In the rows, 128 means zero.
Each named turn below is shown by a few rows before and after it. Which turns, in which order, take the first row of each later pair to the second? The first pair is answered.
F (before |-> after):
[120 121  87 115 146 149  93 137 132 121 126 126 142 120 139 140 139 100
 139 163 118  96] |-> [129 126 100 133 147 146  92 143 146 132 128 120 149 134 119 141 149 100
 151 159 124  92]
[147  99 133 137 103 132 110 104  97 157 129 105 116 143 130 123  88 155
  93 130 132 115] |-> [142  98 121 126  98 130 109 104  98 153 128 105 119 134 140 116  90 150
  91 133 126 108]
[137 126 108 112 156 169 112 117 131 121 126 154 143 144 137 142 131 117
 155 150 113 121] |-> [139 129 110 116 153 168 110 119 135 123 126 152 144 148 133 141 135 116
 159 150 115 119]
[121 151 132 109  99 101 126 138 158 137 132 107 133  96 127  94 163 132
 142 116 146  97] |-> [132 152 153 132 107 102 130 137 161 146 134 107 129 114 103 106 163 142
 150 107 159 109]
Y (before |-> after):
[125  98 137 146 108 136  93 108 114 155 117 129 148 158 125 123 109 105
 127 159 127 148] |-> [107 109 129 105 102 125 109  92 109 141 125 131 124 108 154 108 110 116
  97 146 137 152]
[151 126  87 143 143 148 126 152 128  96 105 136 143 139 190 113 122  99
 110 139 105 131] |-> [154 139  93 136 157 156 143 141 133  93 111 140 121 122 191 121 126 106
 104 130 117 142]
[135 117 113 128 116 159 114 121 122 134 134 125 149 145 130 117 117 140
 157 124 115 125] |-> [124 124 109 105 114 152 124 110 120 125 139 126 135 115 146 109 118 146
 140 117 119 129]
[105 103 112 110 122 113 123 126 158 133  93 138 126 140 132  90 140  92
 124 174 112 116] |-> [109 125 121  98 145 127 150 107 165 126 100 146  89 109 133 104 144 103
 112 160 130 135]
Z (before |-> after):
[156 109 121 157 115 154 134 136 171 159 115  92 146 180  74 122 147  99
 178 139 108 107] |-> [136 146 121 108 101 124 163 120 197 151 131  86 118 102  97  88 177 111
 148 105 137  97]
[109 112 130 117  85  92 110 135 114 143 135 123 172 156 120  82 112 134
 134 132 121 103] |-> [111 150 144  85 124 117 163  96 120 127 149 138 100  93 133 107 119 154
 106 105 152 143]
[132 123 153 148  96  60  85 157 123 141 102 119 170 160  92  81 163 129
 126 103 185 123] |-> [136 160 168 120 143  92 138 118 129 124 116 136  95 101 102 112 166 150
  99  77 215 168]
[120 106 126 129 113 113 121 130 103 126 122 128 151 145 124 126 111 132
 124 129 130 135] |-> [114 121 126 110 113 108 136 120 114 122 128 127 134 113 133 117 122 139
 111 116 143 136]
B (before |-> after):
[133 105 105 129 152 169 117 143 102 111 111 140 132 151 147 156 115  97
 141 163  80 125] |-> [102 109 133  91 115 101 131 120  84 101 129 133 117  88 162 115 109 150
  88 118 126 138]
[142 114 169 145 135 118 125 112  96 136 122 141 122 116 112 151 114 137
  98 120 151 157] |-> [151 125 127 133 161 166 126 121 118 130 113 147 119 116 132 166 129  93
 121 152 115 134]
[139 149 175 120  74  69  95 136 163 172 133 118 168 158  82  83 158 118
 108 127 144  87] |-> [147 162 130 109 102 121  96 146 185 165 123 125 164 158 103 100 175  70
 133 162 107  65]
U (before |-> after):
[101  99  97  82 116 111 122 114 143 106 160 120 122  94 178 112 128 115
  97 115 110 100] |-> [106 113 135 105 102  77 127 117 165 125 168 108 129 100 143  97 143 134
 101  84 144 100]
[148 122 171 174 120 134 109 114 129 130 137 127 137 157  95 155 124 132
 146 100 145 147] |-> [141 105 127 148 135 172 103 111 104 109 125 141 132 152 136 173 106 108
 140 133 107 147]
[111 106  91  74 112 120 113  89  87 106 131 137 132  88 183 106 117 142
  76 129 104 140] |-> [119 142 137  90 103  83 134  85 127 126 145 123 120  72 144  89 147 168
  78  85 154 143]
[127 117 138 109 112 108 111 104  81  99 141  99 145  93 167 138  88 155
  71 133  89 153] |-> [130 146 154 105 118  99 132  96 108 105 151  96 126  66 155 134 109 164
  69 108 115 155]
Then:
Between the rows of a pair lie two turns.
[175 132 183 186 132 107 123 144 172 165 110 115 149 178  53 129 165 137
 163 102 157 134] |-> [134  63 155 154  81  64  81 145  90 141 102 115 188 179 105  97 108 158
 119 123 128 131] => F, Y
[134 157 145 138 150 163 148 124 137 136 116 113  75 123 124 140 172 127
 164 119 154  85] |-> [139 150 157 154 150 160 145 126 133 143 116 112  82 141 110 144 166 136
 170 116 158  91] => B, B
[141 142 115 131 161 173 145 114 129 121 119 145 104 117 137 151 125 116
 127 132 123 129] |-> [143 120 113 152 140 162 115 134 123 132 111 137 142 158 128 142 119 108
 143 146 108 112] => Y, F
[ 80 114  97  85 123  89 116 131 100 113 145  88 157 140 194  85 130 105
  86 121 103 123] |-> [117 106 152 149 176 130 134 111  73 123 144 105 121 191 143 154  96 140
  97 110 127 195] => Z, B
[110 139 157 125 123  83 156 122 133 149 120 128 129 110  94 134 127 132
 135  89 137 159] |-> [113 138 157 133 122  83 153 126 135 152 118 127 134 118  89 134 128 131
 141  90 136 156] => Y, Z
[ 88 124  96  88  68  89 121 119 113 127 175 120 143  81 124 106 122 150
  98 116 138  99] |-> [122 160 132 120 132 142 164  97 133 132 182 137  85  85  87 164 130 161
 112  98 165 148] => U, Y
[150 149 182 139 150 139 134 104 136 105 127 130 109 116 133 167 141 147
 125 116 149 167] |-> [151 131 176 147 155 151 124 108 118 103 121 135 117 136 137 176 125 143
 128 130 134 170] => F, B
[128 142 133 143 120 141 136 135 137 118 114 124 101 151 142 115 134 141
 126 157 147 146] |-> [121 133 128 141 107 130 127 138 131 118 113 120 115 154 148 104 131 140
 123 160 141 138] => U, Y
[169 101 128 194 138 127 142 108 100 133 100 115 113 177  98 142 120 216
 127 128 114 210] |-> [129  88  60 115 117 126 134 101  76 100  95 120 115 115 180 112 113 190
  90 156  75 182] => F, F
[108  98 158 143  87  62  93 139  98 132 128 106 163 148 119 101 103 159
 115 121 129 124] |-> [127 176 103 100 153 148 144 131 181 122 130 119 105  85 147 127 170  92
 144 137 110  97] => B, U
[140 152 176 159 120 128 116 136 162 104 116 154 141 168  80 135 157 124
 145 174 137 148] |-> [120 128 138 133  95 119  92 144 140  91 108 153 167 163 118 114 145 109
 135 199 106 125] => Z, U
[ 78 159  88 102  97 132  55 147 151 126  95 112 124 131 176 100 156 105
 173 126 133  85] |-> [100 162 177 158 114 114  80 124 135 143 110 115  91 156 110 133 134 173
 163  75 195 156] => Y, B
[139 117 110 132 143 159 129 141 152 141 133 138 151 130 122 153 143  99
 152 152  90  94] |-> [126 136 157 123 121 102 152 120 158 146 153 128 130  90 105 126 151 149
 118  99 147 113] => U, B
[ 99  92 140 159 124 119 135 133 127 110  88 121 144 132 140 142 135 110
 131 136  85 107] |-> [ 92 117 147 137 121 103 154 123 146 107  98 119 126  92 146 127 155 117
 117 114 106 104] => F, Z
[119  90  95 113 111 121 131 145  94 133 138 139 152 134 178 123 112 116
 105 162  89 125] |-> [127  98 102 115 140 147 150 131  88 128 140 150 122 128 176 150 105 123
 101 159  95 152] => Z, Z
[131 110 105 120 140 160 110 131 105 119 113 123 140 140 143 146 111 103
 136 160 103 121] |-> [120 105 149 134 100  96 103 132 101 132 124 107 159 140 116 112 110 142
 121 124 142 122] => Z, B
[164  92 158 152 152 121 122 136  96 113 135 155 125 156 128 172  94 124
 119 153 129 163] |-> [143 135 158 101 130  83 152 123 132 107 151 145 100  76 148 129 133 133
  91 117 161 144] => Z, Y
[132 143 199 157 114 104 134 113 127 161 146 122 125 159  73 123 104 181
 115  89 175 163] |-> [140 167  88 113 154 198 129 140 177 144 126 132 130 144 132 139 148  71
 162 163  89  95] => Z, B
[156 111 103 146 167 171 151 171 153  99  93 116  88 179  81 124 117  98
 168 133 115 131] |-> [123  73  75 114 121 133 122 176 114  84  87 110 123 168 121  86  93 102
 142 146  95 110] => F, Y
[147 109 141 155 119 126 110 127 115 132 125 118 166 164 118 129 110 128
 136 127 122 125] |-> [135 141 148 125 107  99 132 115 142 130 138 110 147 111 125 100 136 137
 119  99 148 115] => Z, F
[137 147 130  88 120 167 165 104 153 121 149 118 139 125 157 135 160 111
 114 125 134 128] |-> [154 136 146 126 131 181 156 111 148 132 145 119 149 169 130 156 150 111
 133 132 132 139] => Y, F
[142 167 140 129 120 133 116 111 147 151 131 112 141 154  83 128 141 129
 145 109 157 148] |-> [142 181 121 110 137 155 128 105 159 143 130 118 125 134 100 134 151 114
 147 116 148 144] => B, F
[114  98  99 101 121 138 119 137 100 115 110 139 139 125 169 127 105 114
 112 158  98 131] |-> [124  95 106 128 122 143 107 150 107 127 104 136 155 158 148 134 109 107
 133 163  94 125] => Y, Z
[ 98 151 123 103 102 107 117 138 145 111 123 109 132  92 162  86 140 118
 118 130 126 120] |-> [112 151 104 116 121 142 110 147 155 113 113 113 137 117 160 105 146  89
 145 153 103 112] => B, B
[125 135 186 117  95  57 107 147  78 103 107 138 138  97  97 128 123 174
 107 129 148 146] |-> [155 131 136 140 137 140  89 174  98 107  84 151 154 152 100 169 132 106
 165 188  87 121] => F, B
[137 159 101 116 169 154 139 135 169 136 127 129 114 112 139 137 161 100
 145 140 108 107] |-> [122 147  88 101 146 136 125 141 160 132 124 124 132 107 156 116 158  99
 136 146  99  91] => Y, Y
[125 148 115 136 163 138 171 118 139 177 123 140 134 156  72 141 171 155
 169  93 106 121] |-> [ 95 126  61  89 135 131 150 125 118 157 115 139 157 132 131 113 162 132
 150 123  69  89] => Y, U
[125 116 136 114 151 151 135 112  88 112 134 160  99 104 160 135  87 150
  89 128 134 167] |-> [130  86 129 144 136 149 101 134  78 123 122 153 142 160 146 133  77 136
 113 152 110 151] => B, Y
